Each row is where one point has got to under a steady rotation. How many steps took it there?
The counts run from 0 to 221.
[138 135 135 127 131 157 164 151 152 123 119 149 171 115 122 179 147 111
 162 165 104 135 134  96 128 115 129 105 134 184 160 110 127 128  91 107
 151 125 109 109 151 138 128 139 125 136  53 109 133 197 115 143 116 194
 140  91 122 118 108 140 146 106 103]
72
[145 136 118 104 160 144 161 200 148 104 137 112 162 133 128 181 118 122
 170 164  55 131 131 111 160 154 154 125 143 155 151 137 132 115  76 107
 125 122 126 118 183 129 136 114 137 110  86 135 101 174 167 165 126 163
 143 117 116 137 133 144 150 104 135]
66
[155 135 151  97 188 174 142 149 114  79 119 145 158  82 145 135 149 116
 166 134  78 126 138 126 169 134 117 129 158 130 140 133 130 155 129 120
 129 119 117  78 141 132 143  74 137  92 108 153 132 193 150 153 157 172
 152 101  97 149 135 127 148  97 131]
186
[142 151 155 111 178 135 144 132 138 134  99 157 141 130 145 175 115  87
 124 131  78 100 154 116 163 113  91 115  97 133 124 125  87 157 161 126
 124 120 116  90 109 136 147 148 103 116  65  95 107 195 149 165 120 180
 147 120 112 111 107 134 153  81 162]
97
[121 126 161 103 191 116 148 125 142  99 114 185 116 144 123 173 167 122
 121 126  75 129 143  71 110 132 130 133 127 106 157 161 103 159 136 125
 132 100  98  73 133 148 144 110 148 114 111 123 103 179 119 178 142 119
 127 105 134 105 109 134 159  81 101]
8
[133 129 155  82 172 169 146 134 120  75 130 157 161  85 113 159 139 128
 160 157  73 123 146 103 186 143 148 148 164 146 172 135 148 145 150 133
 121 115 106  76 130 129 151  90 140 109 110 142 128 188 157 154 157 142
 157 100  94 133 152 113 145 102 139]
46
[142 170 130 117 188 150 130 128  96 134 112  89 146 118 125 163 123 148
 136 120  75 100 152 140 185 149 151 135 122 138 137 128  76 148 146 102
 141 100 133 109 157 141 160 127 140 131  76  99 133 175 148 136 158 147
 142 113 120 121 119 147 171  89 170]
220
[134 153 164 129 172 123 130 133 127 124 115 136 129 117 143 159 136  93
 101 134  94 111 150 106 151 104  79 123 114 116 131 141  73 173 156 125
 135 130 122 103 102 152 155 149  96 115  65 106 128 194 133 166 131 164
 169 108 126 109 132 155 155  78 169]
98
[129 121 124  60 184 127 101 145 128  64 144 132 125 103 138 152 126 123
 147 114 106  96 132 126 128 160 150  96 139 131 128 136 115 155 156 127
 120 122 136  91 131 173 154  82 145 114 129 114 122 182 123 164 167 127
 154  85 155 124 118 187 164  80 129]
145
[153 152 140 150 183 139 145 136  88 125 111  68 160 133 127 174 142 134
 143 116  97 121 150 124 159 123 149 115 121 144 138 127  69 156 116 108
 137 110 107 130 166 145 166 153 130 134  67 109 145 185 126 148 148 166
 146 116 133 114 115 148 162  79 155]
79
[155 126 146  98 186 168 120 119 104  80 134 124 142  72 131 145 158 145
 157 115  81 128 157 103 169 138 164 145 163 138 162 143 131 152 143 119
 129 108  97  63 157 134 165  82 152 117 115 127 137 185 155 148 168 141
 155 108 101 128 131 129 140  91 141]
45
[173 132 149 134 171 166 140 157 125  95 115 163 173 121  83 185 154 107
 154 152  80 136 176  95 118 165 167 105 119 151 148 134 140 143 135 132
  91 113 112 117 143 143 108 132 127 137  81 123 125 173 131 150 153 187
 124 110 125 110 113 110 157 114 120]
172
[156 134 139 120 179 168 148 161 122  96 126 141 172 117  69 159 133 127
 170 160  80 132 170  96 152 174 177 113 126 149 158 117 153 129 124 118
  95 104 113 125 156 145 113 108 146 129 121 124 125 173 160 152 159 155
 125  93 117 119 118 124 156 114 110]
171
[164 127 153 122 148 141 167 146 122  68 149 131 138 104 116 169 176 146
 130 135  76 120 145  98 129 186 152 117 176 116 164 155 102 148 106 111
 114 114 110 110 122 176 154 117 120 127  91 130 102 177 123 150 178 106
 129 106 146 108 127 144 151 139 116]
28
[127 141 154 141 166 120 151 152 129  79 115 125 169 142 119 171 170 114
 152 133 100 114 164 119 128 140 143 131 132 133 136 154 127 144 136 108
 115 104  98  92 138 120 146 115 146  97  60 151 121 160 106 182 158 166
 156 132 140 121 127 118 189  62 117]
183
[124 137 141  79 193 136 113 129 133 100  92 158 146 127  99 159 110  97
 132 162 103 133 169 100 137 141 147 108  89 138 152 118 127 131 164 125
 101 103 130  96 121 156 118 108 129 146 146  83 127 181 133 166 125 161
 145  72 105  79 126 127 174  90 145]
136
[129 151 141 147 174 132 137 127 111 156 112  93 149 155 104 182 145 148
 127 133  82 114 148 121 177 145 142 143 116 143 141 133  76 148 138  96
 135  93 108 106 168 139 161 158 153 131  63 100 125 174 135 157 155 138
 143 123 132 107 113 145 172  86 157]
219
[157 147 128 130 121 156 155 143 135 141  92 144 184 125 101 184 160 107
 156 140 108 134 157 123 148 140 117 117 122 172 152 105 137 130 117  88
 152 113 135 110 131 128 114 138 124 157  50  99 126 199 120 146 144 179
 127  87 129 109 125 148 175 113 119]
212
[131 153 120 114 155 154 186 174 132 119 120 129 175 120 124 167 132 139
 160 161  66 136 139 112 184 141 139 130 139 148 153 121 115 114  60  82
 138 108 143 114 160 128 135 110 141 123  90 134 121 181 138 158 129 158
 129  86  96 125 150 147 166 131 122]
206
[125 149 153 109 180 129 162 146 128  83 120 131 182 121 101 163 145 109
 163 156 119 109 156 137 161 155 133 116 145 140 132 143 138 138 149 118
 117 116 112 104 135 116 142 123 146  88  83 148 122 168 121 182 154 158
 153 129 140 126 132 126 196  86 114]
182
[131 140 131 131 184 125 158 132 124 148 123 132 113 150 128 190 124 138
 121 136  79 125 129  89 139 133 139 109 117 125 148 133  40 158 110 113
 129 120 124 132 151 186 152 153 124 136 107  77 118 184 140 157 121 120
 133  94 150  97  93 180 151 110 124]
114
[133 146 121  90 147 110 164 180 167 121 103 154 145 154 145 189 132 100
 136 144  84  98 147 126 116 145 101  90 113 144 128 117 121 124 111 104
 150 113 138 100 126 164 144 120 114 132  71 112 104 175 133 162 120 167
 120  92 150 123 119 173 177  94 122]
107
[129 120 143  78 170 129 155 136 156  74 138 165 146  71 138 178 149 103
 144 120 125 132 122 119 144 164 144 101 157 133 164 145 105 144 144 126
 132 137 123  97 119 152 143 139 135 117  81  99  95 207  92 154 148 130
 125 125 156  83 138 152 164 139 128]
22
[129 130 143  80 178 126 124 119 148  99 100 172 138 114 114 184 127 102
 117 155  95 142 164  90 122 137 144 108  93 123 143 140 122 139 165 138
 105 106 122  78 125 142 123 124 124 150 102  85 106 177  96 165 138 170
 139  93 113  73 123 124 161 107 146]
137
[148 140 134 109 178 144 115 119 103  90 146 105 161  80 100 149 141 141
 162 120 125 124 161 136 183 172 181 119 155 151 145 132 122 143 162 116
 115 121 120 111 153 142 156 121 159 124 112 108 131 188 130 146 184 132
 160 110 142 110 124 152 175 104 133]
40
[154 128 122 122 190 105 121 147 119  99 115 130 112 124 127 164 153 100
 130 130  79 148 164  91 100 153 151 114 110 113 132 155  84 155  95 119
 111 104 149  95 162 143 114 107 122 124 134 107 116 174  98 180 168 129
 153  79 137 100 112 180 157 110 105]
14
[ 94 134 137  48 183 105 130 137 167  96 145 151 130 122  96 165 112 131
 141 173 103 115 169 102 165 154 145 103 121 119 138 133 149 116 146 130
 114 110 143  84 165 140 140  89 137 116 136 121 110 179 126 167 152 135
 170  91 125  99 134 155 172 128 120]
141
[125 140 152 123 168 140 135 142 114 141 113  95 149 158 105 188 146 154
 121 123  61 125 161  77 149 107 129 141 119 139 154 127 114 139 120 105
 146  93  99 111 175 156 159 124 136 153  76 124 155 176 154 147 135 162
 124 109 114 128 149 132 145  74 135]
84
[143 127 126 128 182 136 150 170 133 134 109 108 164 124 131 169 128 108
 180 110 115 137 119 104 172 134 130 133 159 157 168 133 116 116 106  89
 150 120 131 119 164 135 154 121 168 101 106 124 129 218 154 181 125 137
 131 125 148 124 137 170 166  75 125]
200
[167 121 143  88 164 126 153 153 152  72 156 130 150  61 112 161 137 106
 145 167 115 140 154 105 133 159 154  78 148 121 142 125 116 131 108 131
 107 131 137  98 136 162 119 116 105 121 106 124  92 195  87 156 147 171
 150  97 135  93 147 151 138 144 127]
157
[157 156 153 106 163 160 168 143 115  95 125  91 190  88 111 155 119 130
 153 142  92 106 154 140 183 127 123 107 139 132 140 101 109 135 128 101
 146 116 124 120 127 157 159 118 117 143  75 117 127 190 148 142 131 183
 139  95 100 127 145 130 157 109 182]
81
[159 114 156 112 156  85 146 148 159 108 140 135 129 123  93 176 168 100
 143 139 123 148 164  64 117 143 114 109 152 112 163 145 138 120 121 115
 124 114 137  84 140 168 130 125 122 117 110 114  94 207 111 185 161 116
 146 106 162  92 132 167 154 119 102]
18
[153 127 135 130 179 133 122 105 108 106 153  98 140  95  99 182 162 147
 151 114 118 122 164 109 163 166 177 120 152 145 140 147 110 159 156 127
 121 116 115 108 174 136 155 137 153 129  87 112 138 185 113 137 200 131
 162 126 155  96 117 150 161 107 120]
39
[179 126 159 144 167 157 131 137 108  81 118 140 161 104  89 182 166 109
 139 122  86 148 179  95 111 147 159 109 130 152 153 138 127 165 152 139
  90 123 105 119 145 150 120 134 109 139  60 117 141 185 119 144 173 180
 129 110 139 103 120 131 136 105 116]
173
[132 111 134  88 200 154 116 138 127  88 152 174 106 102 143 166 130 130
 140 129  84 137 121  77 131 139 154 124 134 130 163 141  90 163 118 140
 111 132 120  89 153 167 139  89 131 113 145 105 123 189 142 156 135 122
 145  80 132 120 103 164 117  95 122]
150
[123 125 165 125 181 124 136 107 136 114 130 133 147 118  97 187 166 132
 147 136 116 151 164  80 150 126 146 118 132 134 143 144 130 147 137 124
 114 112  93  93 180 105 143 141 131 114  62 139 134 176  88 158 164 170
 137 126 136 100 118 112 154 105  88]
178
[106 126 151  82 186 108 103 102 131  99 144 125 105  97 114 165 147 137
 100 138 104 138 163  74 144 124 140 110 118 102 143 142 104 159 158 134
 119 108 128  82 154 165 148  99 115 136 115 101 137 185  97 158 167 127
 170  87 128  94 146 161 133 114 133]
139
[113 141 144 105 145 132 195 141 164 127 126 183 142 141 117 171 126 116
 144 169  90 121 121  96 147 128  98 106 127 138 156 114  91 133 103 103
 157 120 117 108 113 176 146 135 121 134 103  89 101 195 139 168 105 141
 136  76 125 108 105 159 156 120 117]
112
[142 139 139 133 186 135 120 142  91  84 107 108 144 127 141 163 173 113
 145 104  88 129 158 125 126 137 153 139 148 137 141 151 106 155 135 102
 118 104 101  85 165 124 147 106 151  98  80 134 136 169 108 173 172 164
 150 113 140 132 125 139 171  39 119]
184
[123 135 132  82 157 135 177 143 161 134 115 173 141 113 127 152 115 123
 159 151 107 106 120 111 163 128 102  96 128 135 157 108  93 143 101 102
 170 139 132  97 111 182 142 107 135 126 119  96 113 205 144 158 104 139
 134  60 119 122 115 190 150 121 128]
111
[176 126 132 102 167 141 129 140 147 121 150 136 131  95 130 167 132 105
 185 138  99 128 145  96 165 138 136 112 154 166 122 128 136 143 133 139
 118 135 118  77 174 114 133 123 123 101  86 112 103 210 158 149 150 179
 166 116 124 130  86 144 136  95 111]
56
[131 119 126 101 160 157 133 115 113 109 128 136 165  78  80 158 157 138
 159 153 116 156 160  82 160 147 171 120 148 152 172 120 139 135 135 114
 129 112 133 105 162 144 133 107 154 137 127 100 156 205 114 135 175 136
 151  72 119 101 144 167 146 148 109]
35
[146 136 170 111 161 159 164 153 134  78 123 174 172 102 126 145 159 102
 162 157  84 124 154 103 156 122 106 133 167 128 154 142 148 144 115 124
 126 120 109  79 118 123 139  98 129  94  89 160 125 185 154 177 156 157
 147 106  95 134 149 120 142 101 114]
187
[133 123 125 129 191 112 125 168 125  88 127 124 131 128 116 177 128 107
 135 156 104 165 145  78 102 160 178 115 112 131 155 157  84 145 105 130
  84 123 135 124 160 166 114 136 127 120 114  89 128 176 106 181 155 132
 166  97 160  96 126 179 154 100 116]
154
[123 138 118  82 168 147 139 134 132 123 127 139 127 104 151 149 135 119
 138 117 100 107 123 109 150 113 105  97 134 140 145 106  79 157 112 100
 172 130 131 105 120 187 149  96 127 138 123  96 127 216 134 149 125 138
 136  60 139 135 113 206 130 105 127]
110
[127 146 146 100 169 104 158 146 148 130 140 121 107 141 143 200 145 134
  97 130  57 111 156  91 146 121  91 106 114  99 116 143  96 156 109 123
 138 109 132  97 159 144 169 137  95 125  58 127 107 169 125 162 142 149
 146 112 128 126 139 166 145 109 145]
103
[151 122 156 137 142 116 141 146 130 112 146 127 147 105 115 179 153  90
 154 147 120 129 126  97 152 131 116 130 165 152 160 159 123 142 144 125
 124 132 106  90 119 140 152 143 121  95  68 124 134 209 145 178 157 145
 198 134 163 130 121 154 146  76 125]
58
